Each path below is one point turned by a fixed rotation once a step. After each direction that follows a path, write how fast that rotation turns it, in degrees a step (0 if it stays still).
Each turn is a multiple of 5 degrees from 10 to 175, or 0.
Each row of a path follows its step; steps can be skipped.
Rotation 1:
step 0: [  3   1 -16  15   0  10 -20 -17 -20   7 -12  14  -4   2  -5 -11  12 -12
 -13   8  -4 -12  -6  -2   7  -7   5  -6   8]
step 1: [  3  -7 -10  16 -12   9  29 -10  15 -11   0  -1 -10  14  -1  -9   2   4
  -5   7  -1 -14   0  -1  -6  -6  -2  17  10]
step 2: [  4  22  -1  -1   4  -7   1  -6  -1  11  23   3  -1  18   6 -18 -17   5
   5  17  -4  -2  -4   0  11   6  17   0  -3]
step 3: [ -9   3 -19   5  -4   4 -15   1  -7 -17 -16 -12  -1  24  -4   6  -3  10
  -3   3   5   0   6   2   3 -10  20  -6 -16]
step 4: [  9   3   9   3 -12  12  -9  -1  -7   0   9  -6  -3  14  -6   0  -2   0
   4  -9 -15 -10   1   3   6 -34  -5  10  19]
step 5: [ 18 -10 -19  14  -9  -5   9  -2 -16   1   5  -6  20   7  20 -10  -9  -8
  -2   4  -9  -8 -10  -6   1   6   1 -10   4]
step 6: [  5   7 -10  -2 -15  12  15  -5 -11  11 -10  12  -8  23  -2  -1  -2  -8
 -11   4  10  20   1  15   5   0  12  11  -2]
step 7: [  1   9   3   0   6  15  -3  25   9  -6 -10  11   5  19   1 -16  -2   3
   2   3  -7 -23   2   6  -1  -1  16   3  12]
step 8: [  7  -6 -21  -4   8  -4   0  -4   3 -15  15   3 -13  14   5   9   3  -9
   0   8 -13  -6 -15   7  20 -13   6 -19   4]
step 9: [ -7   7  -5  18 -23 -18   8   8  -7  -3  -1  -4  -7   6  -1   2 -15  -7
  -7 -16  -4 -11  -8   7  10  -8   9  20 -10]
step 10: [  1   4  -6   5  13  15   6  19 -19  13  10  -2   8  19   5  -3   1 -11
  13  11   1  -4  11  -6   9  -9  -8  13 -10]
[ 0 -2  4  6 -4 -3  0  1  6 -1  0  1 -2  8 -4  2  5  2 -8 -6 -2  7  1 -1
 -1  0 -1  4  0] -> 135
[ 3 -4  1  5  7 -3 -6 -1  4  7  3  1  8  4  2  4  1 -2  2  4 -3 -2  3  0
  2  5  3 -1  1] -> 135
[-7 -5  1 -3  0  9 -5  0  0  2  1 -1  3  4 -6 -3  2 -4 -1 -4  6 -5 -2  0
  1  2 -2  3 -3] -> 110
[ 6  4 -3 -8  2  1 -9  3  4 -1 -1  0 -2  0 -3  3  2  7 -2 -4 -3 -3  1  4
 -2 -2  2 -5 -2] -> 85
[-3  7  3  2  1  1 -5  4 -3  0  1  6  2  2  5 -6  0  0 -3 -2 -7 -2 -3 -7
 -3  2 -5 -3 -4] -> 145
Rotation 2:
step 0: [  6   5   7  -6   4   6   2 -10   2  -8  16  12  -2  19   8   4  -1   5
  -9   7 -10  -6   9  -1  -6 -17  -2   3  -9]
step 1: [ 12   9   3   6   4  -2  -5   5   7  -1  14   7   5  15   1 -12  -7   1
  -2   5  27   2   3  -3  -7  -4  -2   5  -6]
step 2: [ -4  -2  -8 -12  -6   7 -14  10  -7   5  -7   4   9  21   6  -5   2   1
  -3  -3   8   7  18   1 -12   6  -9   1   1]
step 3: [-14  -2  -7  -3  -3 -13   0   7  -8  -7   1   1  -9  10  -5 -14  -3  -5
   4 -11  13  -6   2   8   3  10 -13 -14   8]
step 4: [-17  -3  -6   2  -4 -13  -9  -2  -8  -9 -16 -10  -8   1  -8   5   1  14
  -8   1   4  -3   9   9   7   7  10  -7 -10]
step 5: [ -8  -3  10  -6 -10  -5  -2 -18 -11   5  10  -7  -3  -5  -9   7 -13   0
   3  -4   1   5  -3  10   6  -6  10 -19  -7]
step 6: [  9  12  15   6   3  15 -14  -7 -10  -4   2  -5  -8  -5 -17   2   3   6
   6  -1  -3  -8   2   7  -4 -10  15  -1   0]
step 7: [ 15   4  -1   5   5  16  -4 -14  -1   2  -5  10   1  -3  -6  -3  -4   6
  11  -7   6  25  -2   3   5 -13  -6   1   0]
step 8: [  3   4  14  -6  15   3   9   6  -9  -9 -12   4   9   7  -4  -9   4  14
  13   1  -6   9  -3  -5 -10  -7 -11   1  11]
step 9: [ -1   6   0  11  11  -7  10   1   2 -12  -7   5  -4  10  -6   0  -1  -3
 -10 -12  -5  14  -6 -16  -7   8 -16  -4 -11]
step 10: [  4  -1   1 -15   2 -13   4   7  -8 -15   6   0  -4   0  10  13   1   8
  -3   6   3   4  10 -22   0   3  -3  -6 -14]
[ 6  4 -3  0  1  0  5  3  0 -1  2  4  3 -5 -1  1  8  3 -3  3 -3  4 -4  6
 -5  0 -2 -6 -4] -> 35
[-1  4 -1  4  3  3  1  0 -3  0  2  3  0  2 -2  6  0  4  2  0 -5  6 -7 -9
  3  0  5 -1  7] -> 35
[-1  3  3 -7  1 -7  2 -1 -3 -5  6 -1  2  0  0  2  2 -6  7  4  1 -1 -1  2
  2 -5 -3  1  7] -> 145
[ 8  0  2  3 -2  4 -1 -8 -4  1  7  2  5  3  1  0  1  1  2  2 -1 -5  0  4
  4 -1  5  5 -4] -> 60
Rotation 3:
step 0: [  3  -7  -4   0 -14   6 -10  19  11 -15  13  -1  -9 -21   0   5  22  12
  14  -3  -8   4   2  -6  11 -10   5 -12   1]
step 1: [  0   7 -17  -9   2   9   0 -18  11   0  -1   7 -10 -27   8  -7  11 -16
   4   6   5   5  -8   8   0   3 -12  12 -17]
step 2: [ 12  10  -1 -23   2 -17  14  18   2  -9 -10   6  -8  -7 -16   4   5   5
   6 -11  10  -1  -2  15  -1  13  12   5 -10]
step 3: [ -4  -5  -1  -4  10 -10 -13  -6  -5   3 -13  17 -13  -3 -11   5  -5  12
  18   9   3  -7 -19 -13  -1  -5 -13 -16 -16]
step 4: [ 11  -8   6   3  -6 -16  -9  -2  13  12   7 -12  -8 -12  -6   8   5   8
  -3  21   4   6 -17  11   4 -13  22   5  -1]
step 5: [  6   8   8  -5  -4   2 -10 -22  -5 -16  -1  -9 -20  -4   0   2 -13  -7
  -6  -9  10  20 -18   3 -16   8  -4   0  -1]
step 6: [  5   5   3  -5  -4   8   6   0  11   3  10 -20  -1  10  -8  24  -6  22
  19 -13  11 -13  -6   4   0  12   0   2  -4]
step 7: [  2  15  -5  -7 -12  -3  -9 -11   3   6  10  -3   0  16 -15  -6  10  -1
  -8  12  10 -13 -10  -9 -12 -17 -23  -5  -1]
step 8: [ 14   3  14   4 -27   1   6   0   2 -11  23   4   3  -6 -10  -1  13  13
   3  -6  -6  16   6   1  -2 -14  11  -8  -5]
step 9: [ -5  -6 -19 -19 -10  18  -4 -21  -3  -1   8   4  -3 -12  13   2  11  -5
  22  -5   8  12   1  -7  -5   3 -10   1   4]
step 10: [ 19   5  -8 -18  -5  -3  27  -5   3  11  -2   7  12   5 -15   2   3  -7
   9   0   7  -7   0  15   4   2   9  14 -14]
[ 1 -5 -1 -7  6 -5  2 -3 -7  2 -3  5 -2 -1  1 -1 -2  0  3  7 -2  1  0  2
 -1  1  8 -2 -2] -> 45
[-1  0 -3  7 -6 -6 -6  3 -6  2  4  4  0  3  0  2  2  2 -2  4 -5 -1 -2  3
  3 -5 -1 -6 -1] -> 90
[ 7  6  2 -1  1  0  3  2 -7 -7  0  4  1 -2 -3 -3 -3  2 -8 -3  5  3  0  0
  3 -1  2 -4  3] -> 125
